One hidden turn or mirror swaps the rows below in pairs. Which row is each named row swapped with?
Niza:  -1.0 -14.6 -22.6  -8.5  25.0 -12.4   8.0  -3.6   9.2  -8.0  -8.0 -14.9   1.2  -1.6  -5.1  11.0  -4.2   1.3 -16.8   4.6 -39.2
Nul:  -6.8 -21.3  -6.3  -4.5 -14.2   8.7  -0.4  23.5  -9.2 -27.6  -8.9  -6.4   8.2  -5.7  27.6  21.3  -6.6   3.5  -5.4  15.9  -0.8
bisa: -32.5   9.4  15.4 -10.9  10.3  -6.5 -14.7  -0.6  -2.8   6.5   7.7 -11.5   6.6   3.8  19.9   3.7 -27.0  16.8 -16.8   1.9   4.8
gorap: -14.0   5.0 -13.9 -21.2  13.2  -9.6   5.2   3.9 -28.1  -7.4  -5.3  -3.1  25.5  -4.6  -3.7 -15.0 -10.2 -20.7   7.3  15.6  -6.8
rudak: -16.7   6.5  -9.6  -2.1  10.9 -10.2   8.3 -17.4  -3.3   3.1   5.7 -27.2  10.6 -33.6   4.8  18.8 -10.7  30.6  -1.0   2.4  -8.7
niril: -26.9  -0.9 -16.8   4.3  17.6 -10.1  15.8 -11.0  -9.2  -5.1  -3.4 -18.1  10.9 -27.3   1.6  17.6 -10.4  31.6  -7.0  10.2 -14.1
nit:  11.9 -10.8  -7.4  15.9   9.4   7.0 -22.4  -0.3 -17.4  -6.2 -21.0  14.9  -1.7  20.5 -11.4  -5.1 -21.6  -3.1  -7.3   8.9   6.5
gusor: -35.6  -7.1 -13.0  -0.2  10.8  -7.1  15.7  -5.0  -7.7  -4.9  -2.3 -17.0  23.7 -21.6   7.6  19.8  -3.4  23.1  -3.4   9.8 -17.0
gafer:  12.7 -21.2  -6.6   6.7  -3.7  -1.9  -0.4  15.4  -4.9  13.3  11.3  -7.5  27.1   7.1  14.8  -1.0  16.6  19.6   0.1 -14.1  -9.3
nav:  27.3   6.5   1.8   1.3   5.6 -13.0  20.9  -7.9   8.2  -5.0 -17.8 -13.0  -0.5  14.3   8.1  -2.1 -10.6  -5.0  13.6   4.3  -8.9
falob:   9.7 -14.8  -8.8  24.6  -5.2  17.7   7.3  -8.0 -17.6  -6.0  -3.8  11.0   5.6   9.4   1.0  19.0  17.0  22.1  10.3   6.8  -5.7
Duzuf: -14.6   8.8 -16.1 -22.4  25.7 -10.2  -8.8 -12.2  -6.7  -0.3   7.4   0.6  -1.0  -9.9  11.6   6.6 -23.9  -0.8 -26.6  -4.3 -21.5
Kez: -15.7 -23.9  12.6  10.1  -5.9  -6.6   1.7  22.5   3.8  -5.1   5.9 -14.1   3.5  12.6  18.9   3.4  -6.0  24.8   1.9   0.5  16.1
tidep: -14.3  -5.1  -4.4   7.6  12.5  -5.7 -19.8   3.6 -13.3 -16.2 -26.7   6.8   5.2  15.9 -25.1  -5.4 -18.3   1.9   0.6   8.3   0.4
por:  21.7  -3.8   4.8   5.1   3.3  -9.2  23.9   1.7  11.7  -4.6 -13.4  -8.6  -0.7  18.5   4.3  -5.0  -7.5  -5.7  19.7   3.9  -8.8
rap: -32.5   0.8   8.2 -15.4   9.3  -1.2  -9.6   4.2  -4.0  -2.2   2.1 -17.9  -7.8   2.3  19.4   4.5 -27.6  17.3 -25.0   5.6   6.7
pud: -37.8 -15.3 -20.2 -14.6   6.8   3.1  -9.7  -7.6   0.9  -3.4  13.0 -18.3 -14.2 -13.1   0.7 -15.4  -2.3   0.6  -4.7  16.2   1.8
vob: -25.1  -5.2  13.9  -0.1   4.7   7.1  -5.7  11.1  -8.6  -6.7  10.1 -14.1  -2.0  21.5  21.2   0.5 -17.7  25.1 -17.0   1.4  14.3
Pakas:   6.0  10.1  -6.0  -3.5  14.6   0.3  11.3 -27.8  13.4  12.3  -3.5 -29.6  -5.4 -24.0  10.5   4.6 -12.1  18.1   1.1  -1.6  -2.1
Fol: -10.0  18.2  -2.7 -24.9  10.2  -1.9   1.7 -13.9   4.5  15.9  -6.4 -14.8 -11.9 -21.3  -1.4  -2.4  -8.3   0.7  12.9   0.2  13.6
Musu:   6.0  24.6 -16.1  -0.2   7.7 -11.6  16.1  -3.8   3.7   3.1 -25.1  -9.0  11.7 -17.1  -1.7   7.4   1.9   5.2  19.0  16.0  -7.1
Miket:   4.6  -6.6  -9.7  19.6 -20.8  20.6  -5.1  11.5 -19.7 -10.8  -7.8 -20.6   9.0  12.5   4.5  -7.9  13.3   0.9   3.4  18.6  -3.0
bogen:  23.8   7.7   1.0  -1.8   7.5   6.0  17.5 -21.8  12.4  10.8  -8.4 -17.4  -5.9  -1.7  11.5  -5.7  -8.6   0.6  14.6  -6.7   4.2
pez:  27.9   3.7 -16.1 -13.6 -12.4  11.6 -13.1   1.9 -33.8   1.3   7.0  -6.1 -20.7  -1.5   1.4  -0.4  -7.9   9.8   1.1  10.8   8.6
lavit: -31.5  13.9   7.3 -19.3  14.2  -1.4 -23.4  -7.2  -9.1  -2.8   4.2  -6.4  -5.3   2.3   8.7   4.1 -27.9  11.6 -20.6   2.1   3.4
Gusuk:  14.3  -5.5 -20.5 -18.5  -7.2 -15.8 -20.8 -13.1 -25.0  -1.5  24.2  -2.8  -9.1 -17.3   0.1   1.3 -14.9  14.6   7.9   0.3 -16.5
tes:  10.3  -0.2  -0.1  10.7   5.2  16.3 -23.4   0.1 -17.6  -0.7 -19.5   9.0   1.6  17.0  -3.9 -10.8 -19.4   3.2  -5.7  -1.0  21.2
sazi:   5.6 -26.2 -19.6  25.1   0.2  18.7  13.4  -2.7 -18.4  -9.3  -7.6   8.5  10.4  11.7   1.5  16.7  11.7  13.7   3.5  11.8  -7.3
nis:  26.1  -5.0  -3.3   9.9  -2.1  13.2 -14.6   4.9  -7.3  10.4  -9.3  14.0  16.6   5.5  18.4  -3.6  -4.5  -1.0  -4.0 -17.6   8.3
vaza:  24.4 -11.2 -16.6  21.5  -2.7  17.3   0.3 -17.8 -16.9  -2.6   0.5   6.5  -4.4   7.2  -8.3  18.2  10.6  16.7  11.8   5.6  -6.3
viza: -45.2 -10.1 -22.8  -2.3  10.6  -1.4  -2.8  -5.2   3.0  -3.0   6.6 -25.5  -3.4 -12.7  -4.4  -9.2   0.3   1.7  -3.3  16.8  -8.7
Gela: -11.2  18.5   0.0 -20.2  14.0  -1.6   5.9 -11.9   8.5  19.3  -0.3 -15.9  -7.8 -16.4   6.2  -5.3  -6.3   5.9  11.1  -3.1  15.9
Mili:  -1.1 -27.4  -5.7 -13.8  -5.5  19.2   3.5  14.2  -1.0 -11.9   6.9  -0.8  -6.3   0.6  30.9   1.0  -6.6  -9.0  -2.3   8.6  15.6
ripu:  -4.5 -19.2 -15.3 -14.9  -0.7 -31.6  -4.2  10.6 -12.1  -5.4  28.2  -8.0  -3.9  -7.2   8.1  -4.5 -20.6  18.7   7.4   4.8 -15.7
dep:   8.8   4.8  -2.0   6.9 -17.6  17.7  -6.5   7.2 -21.8  -8.7 -14.9 -24.7  12.4   9.6   1.9 -18.0   7.6  -6.0   3.9  18.6   2.7
Nika:   5.5 -25.5 -14.1  25.0   2.7  14.6   9.4   0.6 -16.1 -10.0  -5.0  13.7  12.8  13.3  -1.2  12.7  15.1  16.4   6.3   9.6   1.9
datuk: -23.7   7.7  -4.8 -20.0  20.0  -7.3 -19.2 -11.1  -5.8   3.5   5.6   0.2  -3.6  -5.2  11.7   5.4 -36.4   9.3 -21.9   0.5 -13.5
Piled:  27.3   0.4 -16.3   1.2 -15.4   3.7 -21.6 -16.5 -28.3   1.8  13.5   0.8  -1.8  -6.0  -2.5   6.2   2.6  17.6  11.5  -2.5  -9.7
Num:  -4.4  10.7 -10.8 -20.1  -7.1  -0.5  -4.6   0.4 -28.8  -6.2 -14.8 -12.6  27.7  -7.0   3.5 -18.3 -11.9 -15.9   7.6  14.0   1.2
kamu: -17.9  -9.0  -4.7   5.5  18.5 -19.7  -3.4   5.8 -14.4 -16.8 -15.8  -4.8  -2.7  23.0 -23.5   1.5  -9.1   0.5  -1.8  18.5 -14.0
zagu: -32.4  -3.6  -9.2  -1.9  15.5 -10.6  14.9  -2.6  -7.5 -12.6  -3.7 -17.8  19.6 -19.4   7.0  21.7  -6.5  24.4 -10.3  14.6 -15.4
Rano: -14.8  -6.3  -9.5   3.6  19.2 -21.1   2.4   4.0 -17.1 -19.6 -13.3  -4.1   1.0  22.1 -24.6  -1.6 -13.2   0.9  -0.7  18.6 -18.6
gumeg:   0.5  11.7 -10.9  -5.3  17.1   2.3  11.3 -30.2  13.5   9.4  -1.5 -24.7  -9.5 -22.6   7.0   2.8 -14.0  13.4   1.0  -4.6  -2.9
molap:  -0.4 -20.4 -17.7 -13.1  -2.7 -31.5 -10.9   1.3 -10.7  -0.4  30.1  -0.1  -6.4  -8.6  12.7  -2.0 -14.7  19.6   9.5  -0.4  -6.7
Giv: -30.1  -1.0 -10.7   1.3  15.8  -7.6  10.1  -5.8  -2.1  -4.0  -1.7 -22.7  19.4 -27.7   4.3  21.8  -6.0  27.0  -9.2  11.0  -6.3
nam:  27.7  -4.5 -17.4   1.4  -8.9   0.8 -20.9 -20.7 -26.3   4.7  12.9   2.0  -5.3  -4.6  -6.8   7.6   3.8  18.0  11.0   1.6 -15.1
pigu:  28.1  -1.7  -4.3   8.5  -5.0  12.0 -13.5  -0.4  -5.3  14.9  -1.5  11.1  25.6   4.2  23.0   1.4  -4.9   5.2   1.1 -12.0   4.8
dos: -17.4 -22.0  14.0  11.2  -1.9  -7.6  -0.9  23.7  -2.3  -4.2   4.9 -18.2   3.1  16.1  15.8   2.3  -6.7  24.2  -5.4   2.6  14.5
bovis:  11.6 -16.6 -15.3  23.8   1.9  19.4   2.9  -6.4 -19.7  -6.7  -0.7  10.5   6.5  14.5  -6.6  20.3  17.0  16.1   3.2  13.8  -3.4
fodu:  -6.8   5.1 -22.7 -20.1  27.8  -7.6  -8.6 -19.4   0.3   0.0   5.1   3.0   0.4 -10.7   7.9  11.1 -28.4  -0.7 -20.1   3.3 -22.8
pegi: -16.9 -10.6  -8.6 -11.1  -3.5  -6.4 -11.7  20.0 -23.0   7.7  25.2 -22.2   8.4   1.7  -8.8   4.3  12.0  24.1  -4.4   2.2 -16.5
Dod:  21.2  -1.7   3.6  13.3   1.1  15.3 -17.7  -1.0 -12.2  11.2 -17.0  13.9  11.0  18.2   8.6  -5.9 -18.7   2.7  -1.4  -8.2   9.1
Lupa:   3.6  -4.4  -2.1  10.4   5.6   4.9 -20.6   3.8 -23.1   0.0 -23.0  14.8   5.1  25.1 -16.5  -8.9 -10.3  -3.5   2.3   3.5  10.1
Sile: -12.0 -23.6 -16.0 -19.8  -0.3  23.6  -1.7  -5.4  -2.0  -5.8  11.6  -0.4 -16.1   2.6  23.8  -8.2  -7.7 -12.5  -2.1  11.1  13.2
rekif:   5.3 -15.1 -11.7   8.1  13.6  11.8  12.6  10.7  15.1  -0.4 -24.8 -26.0  -7.1   6.1 -18.2   2.6   4.2  -0.9  -3.1   4.9  -5.9
Guzi: -27.7  -4.8 -22.7  -1.8  27.3  -4.2  20.6   0.4 -17.8  -0.8   0.4   6.4  22.8  10.8  -3.4  -8.8  -0.5  -6.6   9.0  13.4   1.2
ler:  -9.0  -3.0 -26.1 -16.1  30.5  -5.9  -2.2  -6.8   2.4  -1.2   3.7  -0.6   8.6 -16.0   8.0   8.7 -14.9  -1.9 -23.4   0.4 -30.8
Bepot:   6.7 -10.5 -30.8  -1.5  -4.1   1.4   0.9   3.3 -12.3   0.9  28.4   5.3 -18.7  -6.5  20.6  13.5   4.0  27.6   2.6  16.1   0.4
nasu:  30.0   2.0 -19.9 -12.2  -9.4   6.2 -19.2   2.5 -32.5  -7.0   2.3  -1.3 -20.2  -4.2  -4.0   0.4  -8.7   7.1  -0.5  13.0   1.1
rosiz:  25.6  -8.3  -5.9   9.2   0.0  14.8  -6.4   9.5  -5.5  11.3  -0.2   9.1  28.8   4.2  22.8   3.8   7.9   3.2  -4.1 -13.3  -6.6

dos swaps with -> kamu
Guzi swaps with -> Nul
vaza swaps with -> rudak
Piled swaps with -> gumeg
nit swaps with -> bisa
nav swaps with -> molap
vob swaps with -> tidep
Mili swaps with -> gorap
Dod swaps with -> datuk
Nika swaps with -> zagu
Fol swaps with -> pez
Miket swaps with -> viza
por swaps with -> ripu
pegi swaps with -> rekif
Sile swaps with -> Num

